128 stands for zero in the data rows.
Here are some points, each followed by its number:
[81 69 46 95 89 99 86 74 42 52 91 44 61 50 79 89 49 54 83 74 71 97 45 94] 0
[103  55 111  97 108  83 105  73 102 116 112  90  62  73 106 108  69  63
  99  67  63  89  82 103] 1
[135  93  90 138 139 134 139 117  85  95 141  82  86  78 135 141  80  81
 125 108 100 136  81 140] 2
[183 192 106 133 158 109 151 199 119 104 171 127 179 150 181 173 158 168
 189 194 190 121 144 141] 3
[142  85 160 155 164 137 169 112 157 170 171 149  89 123 159 166 107  99
 135  94  91 153 133 162] 4
[126 125 106 157 145 161 149 120 112 111 141 112 117 117 132 138 115 119
 127 122 122 159 112 155] 5
[ 99 143 110  52  56  59  54 129 122 106  67 126 145 136  83  77 139 141
 113 137 141  55 126  48] 6
[ 54  99 101  68  52  82  53  75 103 102  42 106 106 106  48  44 108 104
  65  85  95  73 109  56] 7
[107 117  72  55  75  43  70 122  78  70  85  79 116  96 103  97 104 110
 115 121 121  51  92  63] 8
[176 149 103 168 170 165 172 165 103 104 172 105 142 118 174 177 126 134
 173 165 157 166 110 168] 9
[178 125 172 197 205 175 201 145 168 182 198 164 130 148 191 198 138 129
 169 137 131 185 151 197] 10
[100 151 169 127 107 140 111 123 174 165  98 174 160 171 101  99 170 168
 109 136 141 131 175 121] 11
[168  98 193 179 188 154 186 119 177 194 192 162 102 135 177 184 120 105
 152 109  99 171 146 183] 12
[ 96  70 123 112 117 107 120  70 113 124 114 111  68  94 106 113  86  70
  92  69  64 108 100 123] 13
[ 87 141 179 145 112 161 118 107 182 177 100 178 155 174  87 100 174 161
  92 123 134 155 176 138] 14
[165 167 114 133 141 130 137 178 117 105 151 123 163 138 162 155 145 159
 172 173 173 126 130 140] 15
[105  80  55 114 113 118 111  95  55  60 105  55  74  53 109 108  58  69
 103  88  85 119  53 115] 16
[124 101 109 152 135 163 141 115 103 114 131 100 103  99 126 127 100 103
 121 113 108 160  95 148] 17
[ 53  94 105  79  66  90  62  71 108 107  53 111  98 112  50  52 103 108
  55  81  88  89 102  71] 18
[124 109  59 102 120 101 111 121  57  54 118  65  99  76 120 122  84  95
 123 115 115 100  63 110] 19
[169  96 183 170 186 145 182 130 172 193 183 157  97 126 173 183 117 105
 155 114 101 156 145 178] 20
[110 137 162 168 140 176 152 110 164 159 129 160 143 156 114 123 151 148
 112 120 127 171 158 159] 21
[161 128 107 189 177 194 183 146  98 108 173  99 123 102 165 168 109 111
 157 139 132 192 101 189] 22
[216 211 127 147 180 131 171 225 142 115 194 151 202 178 212 201 184 195
 221 222 219 134 170 161] 23
[118  94  66 133 129 133 126 110  62  67 130  59  89  66 125 124  71  81
 117 105  99 130  64 134] 24
[115 166 138  68  74  84  67 148 145 134  79 152 166 161  99  89 163 164
 124 158 156  78 157  67] 25
[104 101 114 126 118 119 122  95 115 115 118 118 103 110 109 115 107 106
  99  97  93 123 110 123] 26
[ 49  92 107  77  56  87  57  68 104 106  49 109  97 103  51  46 102 100
  57  73  84  86 106  62] 27
[153 101 184 180 185 156 190 113 177 196 187 166 105 136 168 182 131 115
 141 105  96 171 151 182] 28
[123  98 171 163 158 156 163  97 162 174 151 161 105 135 133 141 127 115
 106  93  93 158 147 163] 29
[110  94  46  97 100  91 103 110  51  43 105  56  88  65 107 107  76  82
 110 105 102  94  61  93] 30
[134 164 112  65  95  59  83 158 118 103 101 124 159 144 126 111 150 152
 143 157 163  60 134  70] 31
[130  84 165 161 161 140 166 100 159 168 162 148  94 125 142 155 115 104
 125  93  89 151 139 167] 32
[103 173 173 115  92 140 100 137 182 167  87 181 181 185  92  87 183 180
 113 151 161 124 188 106] 33
Which five points above are nearest to each new point, looking only along the 5 directions in which the numbered points spread most? Their numbers follow each, nearest first.
[104  79  56 110 105 113 105 101  47  54 108  49  69  55 103 107  60  68
 100  86  86 109  49 103] -> 16 30 0 24 19
[107  66 108  97 116  82 105  84 103 121 116  98  58  74 113 115  64  60
 103  74  66  92  88 107] -> 1 13 26 16 2
[174 152  89 154 164 143 160 174  89  82 172  94 142 112 177 174 121 136
 179 165 159 145 103 164] -> 9 15 22 3 5
[114 148 117  50  69  56  63 137 115 105  78 123 146 134 101  86 142 149
 121 142 148  54 135  54] -> 6 31 25 8 7
[235 221 127 185 208 171 205 239 139 118 220 150 213 175 234 227 191 199
 239 239 230 178 159 194] -> 23 3 9 15 10
[146 151  93  90 112  78 101 160  99  87 127 103 149 123 145 131 128 146
 151 155 158  85 115  95] -> 31 15 8 25 19
[ 96  73  60 114 107 118 112  87  60  70 101  57  70  65 100 102  59  69
  94  85  82 125  59 111] -> 16 0 30 24 19
[133 136 112 138 139 136 140 136 118 109 141 119 134 123 137 137 129 131
 130 134 134 137 122 139] -> 5 17 15 26 9
[ 88 108 105 105  92 119  94  96 103 107  82 105 111 104  84  80 105 105
  91  99 107 112 109  96] -> 26 18 13 27 7
[148 180 128  67  98  64  83 166 135 117 115 146 177 154 133 120 165 169
 156 179 179  64 151  75] -> 31 25 6 15 33
[221 196 109 199 212 181 206 216 120 111 219 125 188 149 222 219 161 173
 223 217 205 185 139 206] -> 23 3 9 10 15
[117  97 111 141 126 148 130 108 102 112 119  92  99  91 115 121  94 100
 111 108 105 142  88 138] -> 17 2 26 5 24
[ 98  62 111 100 112  87 111  74 104 117 112  96  59  77 106 109  70  64
  90  67  61  91  87 106] -> 1 13 26 16 0
[105 100 136 112 115 109 111 101 134 142 113 132  99 114 108 110 105 102
 104  97  94 113 123 116] -> 26 13 17 1 5
[114 109  96 142 129 147 135 108  96  98 126  93 106  98 116 123 103 106
 110 112 114 142  96 138] -> 17 2 5 26 24
[110  92 147 132 131 128 132  91 142 151 128 135  92 117 115 122 112 103
  99  90  89 129 125 135] -> 26 32 29 13 17
[121  88 138 116 123 103 123 105 131 141 125 122  93 109 121 121 102  94
 116 105  96 110 118 121] -> 26 13 17 2 1
[154 114  84 177 163 175 164 140  79  91 160  82 108  86 154 162  90  99
 153 133 128 174  82 166] -> 22 5 17 2 9
[203 233 164 107 141  96 129 228 171 153 156 185 230 210 187 169 214 222
 209 230 234  96 194 118] -> 23 3 15 33 31
[152 147 118 163 155 176 158 156 120 120 153 123 147 133 148 149 136 139
 154 153 155 173 126 160] -> 9 5 15 22 21
[164 142 126 167 172 157 170 155 122 122 173 125 137 130 171 170 132 137
 163 146 143 160 125 175] -> 9 22 15 5 10
[ 80 121 164 141 113 152 120  91 166 161 100 165 134 153  85  93 149 146
  84 107 112 146 162 135] -> 14 11 21 29 33
[127 211 190 108  94 136  95 175 196 185  94 201 212 220 112  95 215 216
 145 190 198 125 209  95] -> 33 11 25 14 21
[ 74  94 133 117 101 129 110  72 132 132  90 133 102 124  79  88 117 110
  70  76  85 123 128 117] -> 26 13 18 27 1
[149 177 123  89 110  90 104 175 132 114 117 140 170 158 139 131 162 168
 158 178 177  88 144  95] -> 31 15 25 3 33
[171 151 112 168 163 174 165 164 113 110 166 117 145 125 166 165 130 135
 169 164 157 171 117 165] -> 9 22 15 5 3
[202 182 157 168 190 151 185 194 164 150 197 165 179 175 203 198 175 178
 201 189 184 156 175 178] -> 23 3 10 15 9
[150 136  70 110 125 104 119 149  83  69 128  84 128 105 141 139 106 124
 148 147 147 107  99 115] -> 19 2 15 5 24
[ 95  55 108 100 110  85 105  64  99 107 104  91  52  75  98 105  72  59
  87  65  59  91  84 103] -> 1 13 16 0 26
[106 101 135 111 114 109 109 101 134 142 110 130 100 114 107 108 106 101
 105  99  97 111 124 114] -> 26 13 17 1 5
[120 201 190 118  94 148  97 161 194 187  97 200 199 201 103  96 208 205
 132 170 185 132 203 106] -> 33 11 14 25 21
[154 147 190 182 180 181 185 140 193 188 176 186 153 175 162 169 168 163
 142 138 140 187 185 182] -> 10 28 21 12 20
[ 91  78 125 116 114 115 113  69 124 124 108 113  84 102  94 103  96  88
  81  62  69 118 109 118] -> 13 26 1 17 18
[172 141  79 167 173 161 171 168  79  80 176  90 140 107 182 178 117 128
 177 162 154 165  94 167] -> 9 22 15 5 3
[132  84 110 135 139 127 139 105 103 112 142  95  86  86 135 136  85  84
 128  99  93 130  89 138] -> 2 17 26 24 5
[ 72 105 144 128 100 142 112  82 147 144  92 146 123 137  80  86 135 126
  75  87 101 133 139 115] -> 26 14 11 21 13
[147 170 111 116 127 106 124 166 121 110 135 127 162 144 143 136 149 154
 154 165 166 112 140 120] -> 15 3 31 5 9
[182 193 117 115 146  97 139 198 127 111 156 135 187 157 177 163 167 170
 190 201 196 106 152 127] -> 3 15 23 9 31
[153 119 102 178 166 189 174 135  99 112 158  96 115 100 157 160 105 103
 147 131 124 191  96 179] -> 22 5 9 17 2
[199 183 108 154 178 140 173 202 115 100 183 123 172 145 194 188 153 166
 202 199 191 149 132 164] -> 3 23 15 9 22
[113 113  75 104 108 106 105 119  75  73 102  77 109  91 110 105  96 100
 115 118 118 105  83 104] -> 19 30 24 16 26
[117 135  80  61  80  52  74 131  95  83  94  93 134 104 112 103 119 126
 124 132 137  52 107  65] -> 8 6 31 19 30
[107  80  58 112 107 119 111  91  50  59 109  57  71  60 109 104  66  67
  99  89  85 111  54 109] -> 16 30 24 0 19
